 -89.1   -15.8    13.6   -70.0    23.1    29.5  -149.4   -52.7    16.1   161.3   -15.4    23.4    51.6   146.9
-104.1  -131.0    79.9    67.8    44.6   -88.2   -99.8   -12.7     0.7    72.9   -20.6   -17.7   -87.5     5.7
  27.8  -136.6   100.2     8.4   115.1  -102.3  -120.0   -48.2    -0.8   -57.6   -95.4   -24.9  -224.7    10.4
   4.3   -39.3     8.1    26.4   -10.9   -12.7   -16.5   -43.5   -60.8   -50.8   -46.5    79.9    61.9   107.8
 199.8    -8.1    27.1   -27.2    40.4    14.9    53.2   -45.9   -32.3  -216.8   -74.0    45.4   -83.6    59.8
-156.9   -33.9   -31.4   137.1   -28.1  -115.1    -7.9    33.5   -83.8    23.0   -21.3    69.2   112.9   -42.4
 -38.9    -5.6    32.6  -102.4   109.5   -16.8  -176.5   -26.0    64.7   131.4   -40.4   -52.7  -125.5    25.0
  63.5   155.5   -69.0  -124.4   122.4   -21.0   -64.5    40.2    53.0     1.0   -55.4   -47.3  -109.8  -123.3
 -28.0    27.4   -21.4     3.6    50.1   -58.3   -42.4    19.8    -8.7     4.7   -38.4     5.4   -26.7   -53.3
-241.9   -78.4    20.7   101.0    -0.2   -98.3  -106.3    30.3    -8.3   197.0    22.1    -3.2    50.3   -29.6
 -94.8  -132.5   104.7   107.7  -102.5    75.5    50.4    -4.1    34.7   145.9   132.9    -3.8    99.7   115.8
-> 51.6

-14.5   -4.0  -12.9    0.5   -6.9   -2.9  -14.2   -0.5   -0.9   -9.8  -13.5   -4.6  -16.2
 -9.3  -10.9  -17.3    2.0  -16.2   -7.9  -27.4    8.9    3.4   -0.5  -10.6   -6.9  -27.5
-16.8   -1.4   -2.7  -15.1    4.9   -1.7    5.8  -13.8  -16.1  -16.1  -10.5   -7.6    4.8
-12.6   -6.9  -18.0    6.5  -13.6   -4.5  -25.3    7.4    5.9   -4.9  -14.1   -4.3  -27.1
 -8.2   -9.1  -12.9   -1.5  -12.6   -8.0  -17.1   -1.3   -1.4   -5.5   -9.9   -6.8  -17.8
-14.1  -13.4   -9.5  -19.5   -5.4   -7.2  -16.7    9.0  -12.4    2.4   -5.2  -13.7  -12.9
-10.9  -19.9  -10.1  -25.8   -9.6  -11.4  -23.1   15.4  -14.7   10.8   -0.8  -18.0  -16.5
-16.2   -2.2  -17.7    9.9   -9.7   -0.9  -21.6    5.1    7.1   -9.8  -17.2   -1.7  -24.9
-11.5  -19.1  -11.5  -22.8  -10.2  -10.8  -25.3   17.1  -12.1   10.4   -1.9  -16.9  -19.2
 -8.3  -13.0   -3.0  -24.6   -3.9  -10.8   -3.2   -7.5  -19.6   -3.3   -2.2  -14.4    0.4
-16.1   -3.2  -17.9    9.0   -9.9   -1.2  -22.8    6.5    6.9   -8.5  -16.7   -2.2  -25.9
-> -4.6

 0.126  -0.620  -1.064  -2.057   0.488   1.524  -0.579   0.838  -1.435  -0.668  -0.067  -2.094  -1.696
-0.659  -0.829   0.067   0.545  -1.083  -1.894   0.137  -1.346   0.171  -0.068  -0.816   0.275  -0.152
-0.299  -0.520  -0.802  -1.223  -0.089   0.470  -0.624   0.131  -1.101  -0.602  -0.283  -1.534  -1.014
 0.100  -0.873  -1.061  -2.056   0.430   0.885  -0.720   0.773  -1.319  -1.143  -0.177  -2.641  -1.593
 0.629  -1.063   0.227   0.403   0.581   0.283   1.812   0.244  -1.429   2.011   0.237  -0.400  -1.449
 0.075  -0.451  -1.011  -1.767   0.612   1.234  -0.347   0.775  -1.885  -0.154   0.149  -2.076  -1.551
-0.708  -1.107  -0.810  -1.254  -1.355  -1.468  -1.692  -1.028   0.718  -2.384  -1.355  -0.983  -0.906
-0.193  -1.571   0.349   0.592  -0.849  -1.709   0.492  -0.939   0.516  -0.055  -0.861   0.349  -0.880
-0.360  -0.419  -1.356  -2.291  -0.025   0.837  -1.538   0.322  -1.052  -1.788  -0.369  -2.236  -1.392
-0.255  -0.722   0.006   0.417  -0.241  -0.567   0.677  -0.326  -0.891   0.960  -0.268   0.009  -0.637
-0.280  -1.016  -0.745  -1.354  -0.499  -0.427  -0.916  -0.266  -0.229  -1.511  -0.697  -1.348  -1.323
-0.705  -1.284  -0.332  -0.295  -1.522  -2.169  -0.994  -1.544   1.068  -1.780  -1.340  -0.171  -0.597
-> -2.094

 0.32  -0.17   1.97  -0.81  -0.42   1.00   0.92
 2.06   0.02   1.01   0.35  -0.38  -2.30  -0.36
 1.33  -0.13   0.83   1.60  -1.04  -0.82  -1.11
 0.08  -0.96   1.01  -0.77   0.06   0.97  -1.36
-0.11  -0.59   1.46   0.09  -1.82  -1.55  -1.48
-> 1.00

-1.8  -1.9  -1.8  -1.5  -1.6  -1.8   0.2  -1.7  -0.6   0.2  -2.1
 1.2  -1.3   1.2  -0.9   0.8  -1.1   0.2   1.3   0.4  -0.2   1.0
 0.8  -2.0   1.0  -2.0   1.1  -1.5   0.0   0.9  -2.6   0.2   1.0
 2.0  -2.0   1.8  -1.3   1.1  -1.7  -0.1   0.8  -0.6  -0.4   1.6
 0.4   1.8   0.6  -0.4   1.1   1.7   0.0   2.2   0.3   0.1   0.7
-2.4  -0.6  -2.5   0.0  -1.7  -0.7  -0.1  -1.9  -1.0   0.4  -2.4
-> 0.2

 -8.98   -3.50   -4.17   -3.98  -13.41  -11.80   -5.56   -6.95    3.26
-18.57   17.66   -8.27   -9.38  -12.23   -8.74    2.51   21.66  -13.04
  0.20    1.82   -1.37   -7.31   -6.54  -16.75    1.51   -9.38    3.66
 -5.41   -0.97   -7.53  -11.06  -10.38  -11.45   -1.20   -7.40   -2.92
 -5.83    6.22  -24.24   -0.07   -9.39  -11.85   -5.05   -8.63   -4.69
  0.15    1.23   -3.35   -2.42  -14.59  -14.55   -6.38   -8.79   -3.83
-24.98   -0.79   -2.92   -3.23  -28.19   -9.85    5.23  -21.48   -2.38
 -9.67   -2.22   -5.97   -6.44  -10.98  -11.18   -8.74   -9.05   -3.86
 -2.80    2.37  -11.88   -3.22  -13.79  -10.41   -3.84   -7.03   -5.64
 -0.96    2.29   -7.55   -5.26  -14.00   -9.55   -5.70   -5.93    0.28
-> -6.95

-0.055   0.104  -0.056  -0.115  -0.155  -0.148   0.064  -0.046
 0.027   0.037   0.035   0.117  -0.088  -0.171   0.001  -0.031
-0.063  -0.085  -0.093  -0.188   0.016   0.082  -0.089  -0.024
-0.008  -0.134  -0.043  -0.114   0.060   0.057  -0.101  -0.024
-0.085   0.107  -0.080  -0.178  -0.155  -0.127   0.072  -0.053
 0.011  -0.023   0.052   0.215  -0.012  -0.095  -0.080  -0.026
-0.102   0.096  -0.085  -0.223  -0.137  -0.123   0.086  -0.068
-0.026   0.091  -0.031  -0.086  -0.146  -0.178   0.072  -0.048
-0.036   0.100  -0.052  -0.125  -0.160  -0.161   0.071  -0.043
-> 0.064

  9.748  -15.936   -8.112  -13.005   27.400   -1.930  -14.715  -12.095   16.291  -13.562  -11.070
 -0.608  -12.950   11.289   -3.187  -12.816    3.873  -12.209  -17.245  -13.387  -17.561   -2.019
  2.509    0.471   11.971   -5.059  -13.459    1.358  -20.060   -1.241  -16.861   -1.424   -1.582
 -6.315  -18.093    9.098   -0.736   27.861   -9.065    0.381  -19.019   23.810  -19.276   -0.908
 18.961    7.123    4.413   13.118   -8.266   15.219   -8.655   12.339   -7.781   11.809   13.554
-> -13.562
---
[[ 5 23 32 62]
 [ 5  5 12 14]
 [-2 -3 -4 -3]] ⇒ 23

[[-45  59   8  18  26  10  17]
 [  9  -3 -12  -5  16  -3 -16]
 [ 20   5 -23   2 -19  -3  -5]] ⇒ 26

[[-36 -17   7  13 -16 -18]
 [-35 -37  19  13 -10 -18]
 [-42 -54   8   1   1 -18]] ⇒ 13

[[-40  45 -52  41  21 -19 -33]
 [-11 -22  21 -44  18  28   8]
 [ 55  -3 -40  28 -13  25  31]] ⇒ 21

[[-13  17  11  -2]
 [-14  -4  -6  28]
 [-52   1  25  -1]] ⇒ 17

[[-22 -16 -64 -21]
 [ -6   4 -29 -14]
 [ 19  31 -55  41]] ⇒ -16

[[ 5 13 -1 -1]
 [25 60 -6 -6]
 [ 6 14 -1 -1]] ⇒ 13

[[  5  -5  15  30 -10  -1  14]
 [ 38  12  -9   6 -51  47  -2]
 [ -7 -12   9   1 -11  -4  17]] ⇒ -10
